Each path is a new rotation, seen through one point. The rows after it are directions, each followed by how far the rotation turns it, in degrees a step (0 if it stays put).
Each turn is a multiple of 5 degrees from 10 to 175, or 0.
Each row of a path follows its step; steps can be skipped.

step 0: [ 12   0   2  -3   7   2  11   4  -8  17   9 -10   9  -2   6  -4  -4   6
  -1   9   7  -5  -4  25   3   5  18  12   2   4  -3   8   8  11]
step 2: [ -8   9   4  18 -13  -3 -11   7  22   3   1  -4  -4  10  11   6  -1  -8
  -4 -11   8  11   4  -5   4   9   6  16   6  -6   4  -3 -11   2]
step 3: [ -3   7  -4  -9  17 -11   6   0  -9  -5  -2  -9 -20  13  -1  -7  -3 -11
   3  -2 -16  10 -14   0   8  -6  -6  14   0  -1  -5 -10 -11   3]
step 4: [ -6   2  -7  -9   7  -4  -6  10 -12   3 -16   2  -2   9  -2  -5  -9   4
 -26   7  12   5  -3   3   6   7   2  -5  -3  13   9  15  13  -6]
step 5: [ -9   3   6  -1  -7  -1   7   3  -7  12   1   2  -5   7  -4   8  17   9
   4   5  -2 -27   1  -4  -3  17  16   6  -6  15  -7  -7   2  -4]
step 7: [ -5  -1  -5   1   0  -6 -12  -1   7  -3  19   5   5   8  -4   6   5  10
 -11   7   0  18  -8  12   0  -2  -8  10 -18  -8 -13  -9 -13 -10]
step 10: [-11  12 -13   0  -5  -8   9  -1  -1  -4   1  -5  11   6  18  -5  16   5
   7  12   5   0   5   4   7   3  15   4  -8   7  21  10  -4   7]
step 11: [  4  -1  20  -1   1 -16 -12   5   9  -3   1   6 -15  11 -11   9   5   2
  -2   5  -2   1   7  -4  -2   3   9   8 -10  -7  18 -19   0  13]
step 13: [-20  -8 -16   0   7  -5  -5   3 -12  -5  -1  14  -2   8 -20  -8  11 -11
  -4  -8 -11   7  -6   3   3  10   4  -3   3   8  -7   4   3 -12]
step 15: [  9  -2  -2 -10   8   2  11 -13  -8  23   7  -2  11   0   3   3  12  -1
  -6   9  -6  -7  -1  -2  -1  -6  12   6 -15 -13  11 -16  -4  -8]
[ 0 -1  2  9  0  0 -2  3  4  0  6  3  0 -1 -3 -3 -3  6  3 -3 -1  5 -3 -2
  0 -4  3  0  0  2  0 -3  1 -1] | 70
[ 0  0 -5 -5 -2  0 -4  0 -4 -4  4  1  3 -2  3 -5  5  4 -4  2 -1  7  1  2
  2 -1  0 -4  2  4  0 -1  0 -1] | 120
[ 2 -6  1  0  1  1 -8 -1 -2  0 -5  2  2  1 -4 -3 -1  0 -2 -5  4  0  4  1
  2 -1  3  4  3 -4  5  0  1 -2] | 155
[ 4  3  1  0 -6 -1  0 -2  1  0  2  0  2  0  4 -6 -3 -1  3  0 -3  3 -1  3
 -3  2 -3  6  1 -3  6  4 -2  6] | 45
[-2 -1  1 -1  1 -3  1  0 -3  3 -2  1  1 -4  5 -1 -4  3  2  4 -2 -5 -5 -2
  6  0  0  1  0  1  6  0  5 -4] | 70
[ 0 -1  2  2  0  0 -3  1  2  5  4 -8  5  3  2  2  7  0  4  1 -1 -1  6 -5
  0 -1 -2 -2 -1  1  5 -1  2 -1] | 80
